Rotation paths and how fast each direction turns (degrees per step):
Each turn is a multiple of 5 degrees from 10 to 175, or 0.
Each row of a path follows its step; steps can be skipped.
path 1
step 6: [-20  -8  -7   7 -17   3   7   3  -7  16  17   5  14  11 -15 -27   2   4
   8   2   9   4  13  17 -20   5  17 -15   2  14   8 -13  -9   5  38  -1
  19 -11  19  37  27   7   0  40  14 -18  -1  15  27   4  -7   2 -26  26
  -4  24  33 -10  -7  14  -9 -12  -6 -41  11 -33  15  -7  12  37 -13   3
   2  18   6  -4  13  -1  -3  17  20 -13]
step 9: [-21  -3  10  47 -20  14   0   6   0   0 -22 -19  24 -29  16   4  -7 -14
 -21  12 -13  -6  10   5  26 -14  26  11 -34  23  -5  -9  -4 -37  11   7
  24  23  -3  -6  -2   8  -4  -7  -2   7  -1  -5   3   6  13  -4   4  -9
  -2   4  -1 -19  -2  -3  25  -9  34   4   0   1  -8  -1   8 -50 -32   0
 -24  30   3  13  16  -1 -16  -8 -14   6]
step 13: [-14  -4   2   8   2   9 -12  10 -39  -7  13 -13   5   1 -25 -21  23  16
  12   3   1  15  44   8  -8 -25  21 -27 -14  14 -12  19 -33  -3  -1  -8
  26  -3 -11   2 -15  18  -9 -10 -17  -7  -2  -7 -26 -33  -1   6  11  17
 -15   8  10  -1   8 -27 -16 -60  13  20   6  -7  -7 -18   3  -6 -13  -3
 -16  20  -4 -16   0  13   6  13  18  -5]
step 15: [-12   4  20  18  27 -18   6   9   1 -16 -18  11  32 -22 -37   6   1  -1
 -27  -5  24  -7  -7  15  11  10  13   3   7  11  30   9 -32 -11  13  15
   8   6   9   4  -9  23   9  12  20   8  24  17  11  -1   3  33  -8  26
  -2  17  10 -14  14  51  29  11   8   6  14  16  32   8  -6   7  -8 -13
  20   6 -27 -10  15   7  -4   6  -4   3]
step 16: [ 21 -13   9  42  22   0  -1  13  16   0 -19  33  -7 -21   2  13  -8  16
   4  10 -39 -22   9  -8  -1  21  -7 -21   7 -16 -11   4   5 -18  19 -10
  18 -14  -1  20 -19  13  21  32 -19  22   1   8 -28  -9  29  -9 -12  -1
  32  11  17 -11  -6 -10  20  21  -3  13   7  13  10   7  13 -11 -16  22
   1 -17   0   4  29  -8  -7  28 -14   2]
step 21: [-16 -23  -9   1   0  -5  19  11  -4  -5 -10   5  13 -11  13  -8  21   8
  10  10 -20  -2  20  27  16 -13  22   6  16  14  -8 -33  -4   5  29 -16
  -5  27 -16  16  31  25   3   1 -24 -30  -8   6   7  -7  23  37  -2   4
   3  20  43   6  22   9   7  -5 -10  34 -10   5   8 -18  10   0   4 -36
 -16 -19   7 -15  12  18   3   0  22   2]
step 38: [ -9 -10  -8  21  -4 -14   8   5  -8 -23 -17  11  12 -26 -12  34  -5  24
 -15 -15 -13  22  -4  24   8   2  25   0  12 -13 -20  12 -17   2   1 -12
   5  21 -38  16  15  21 -17  10  -7 -17  30  -5  15  -2  18  22  28   8
   0   4  36   6   5  28   1 -44  -6  -7  -2 -27  -3  -2 -12 -18 -13 -22
   3  25  -3  -3 -17 -13  -2  13  18  -3]
step 39: [ -4 -14  20  39 -16   3 -20 -12 -22  26 -17  14  14  11  15  -1  -3  12
  -6  22 -20 -16  39  23   6  13  18  -8   2   2 -40   8 -26  20 -16  -8
  29  19   4   0  14   1 -14   6  -5   5  15   6 -26   7  11  -1  -5  10
  12   8  -2 -13   3 -22  -1 -32   9  -1   6  20 -18 -16  26 -15 -17 -10
  25  -6  15   7  17  35  -8   6 -20  -5]
step 44: [-25   0 -23 -20 -20 -28   8  12   5 -11 -13   0   7  22 -23 -14  -2  15
  15  14  29  -5   8  11  19 -16  13 -22 -16 -17  14 -10 -21  29  29   3
  11   5  -7  12  17  -8 -12  20  20  -9 -12 -12   3  -2   3  22 -21  13
   4  -4  16 -17 -14  18  -3 -21   7   6   4  13  20 -28  18   1  19 -19
  28  23  30   9  33 -28   1  -5  16 -13]
[  1  -1   8   0   4   5   5   0  -1   6  -5   3   2   0  -5  -2   3   3
  -8   1   0  -3 -10   3  -3  10   4   1   2   4  -2   1  -4   1  -2   0
   7  -2   2   3  -1   1   5   6   1  -2   1   1   3  -2   1  -3   2  -5
   6   1  -4  -3   5  -2   6  -6  -3   0   7  -4  -3  -1   2   2  -1  -7
   0  -1   3   3  -6   1   0   4  -1   2] -> 45
[-5  4  3  0  0  2  0 -6  3  0  2  3  8 -9  5 -5  1 -8  3  4  2  4  5  0
 -3  2 -1 -5 -5 -3 -4  3  5  0  3 -2 -9  0  3  2  0  1  3  4  4  0  0  6
  6  5 -3  0 -1 -8  6  4  0  5  4 -5 -2  1  5 -6 -2 -1  3  0  4 -4 -6  0
 -5 -1  5  3 -3 -6 -3  0  0 -3] -> 140
[ 1 -1  0  2  1  0  4  1  9 -1 -6  4  1  3 -3  1 -1 -2  0 -2 -3  2 -2  0
  4  0  0  1 -2  1  2 -9 -4 -3  6  1 -3  7 -1 -8  4 -4  0  0  3 -1  5  0
 -5 -6  0  7  6  2  9  6 -5  5  6  4 -1  4 -1  2  6  2  0 -5 -8 -3 -5  3
 -6  1  0 -2  0 -3 -5 -1  0  3] -> 65
[  7   0   5   4   0  -5  -2   2  -2   5   3   0  -2   6  -2  -3   6   2
  -4  -4   1   5   1   2   2   1  -2  -2   1  -3   3   2   0  -5   3  -1
  -5  -2   2   5  -3  -1  -5  -4   3  -1 -10  -1  -3  -1  -5  -2  -1   6
   6  -2   5   6  -2  -2   8  -1   5   4  -3  -3   2  -3   4  -2  -2   1
  -6  -5   0  -4  -3   0  -2   9  -8   6] -> 120
[ -2  -2   0   1  -3  -5  -3   2   0   3 -10  -1  -4  -2  -2   3  -3  -4
  -2   2  -5   2  -3   2  -2   6   3  -6   2  -1   9  -7   2   1  -1  -7
  -6  -3   6  -4   0  -1   0  -1   0   3   0  -5   7  -2  10   1  -2  -1
  -6  -6   7   2   9   1   5  -5   4  -2   0   5   0   2   4  -4  -1   3
   4  -4  -1  -3   2  -1   0  -1   4  -1] -> 65
[  1   8  -2  -3   3   0  -1   7   3   4  -2   2  10   1  -4  -5  -1  -2
   4  -6   1  -7   1   5  -2  -5  -5  -1   1  -3   4  -3   0   3  -8   5
   0   1   1  -7   3   2   0   0  -3   1  -4 -12   6   1   2  -3   1  -1
  -1   7   5   0  -1   0   0  -1  -4   0  -4  -6   0  -4   1   3  -3  -3
  -5  -1  -2   4   4  -1   1   2  -5  -2] -> 95
[ 2  2 -3 -1  3  0 -2 -2  4  2 -6  2 -2  6 10 -1 -8 -4  4  4 -2  4 -3 -1
 -3  1 -2 -1  3 -1  2 -3 -3  4 -2  1  8 -1 -3  4 -2  0 -1 -8  3 -4  2 -1
 -5 -1 -2 -1 -8  4  9 -3  2 -1  0 -9  2  5  0 -5  0 -2  0  3 -1 -5 -4 -5
  1 -1 -3  1  4 -5  6  3  0 -6] -> 170
[-1  0 -5  5 -2 -5 -7 -1  8  1  3  3  3 -3  3 -6  1 10 -6 -4  0  0 -3 -3
  1 -3  0  2  0  8 -2 -6  2 -1 -4 -1 -2  2 -1  7  3  8 -4 -4  7  5 -2  0
  0 -4  0 -3  1 -2 -7  1 -5  1  3  6  2  4  3 -3  1  1  0 -3 -1 -1  1 -6
  1  1  4 -1  2 -5  3  6  6  0] -> 125
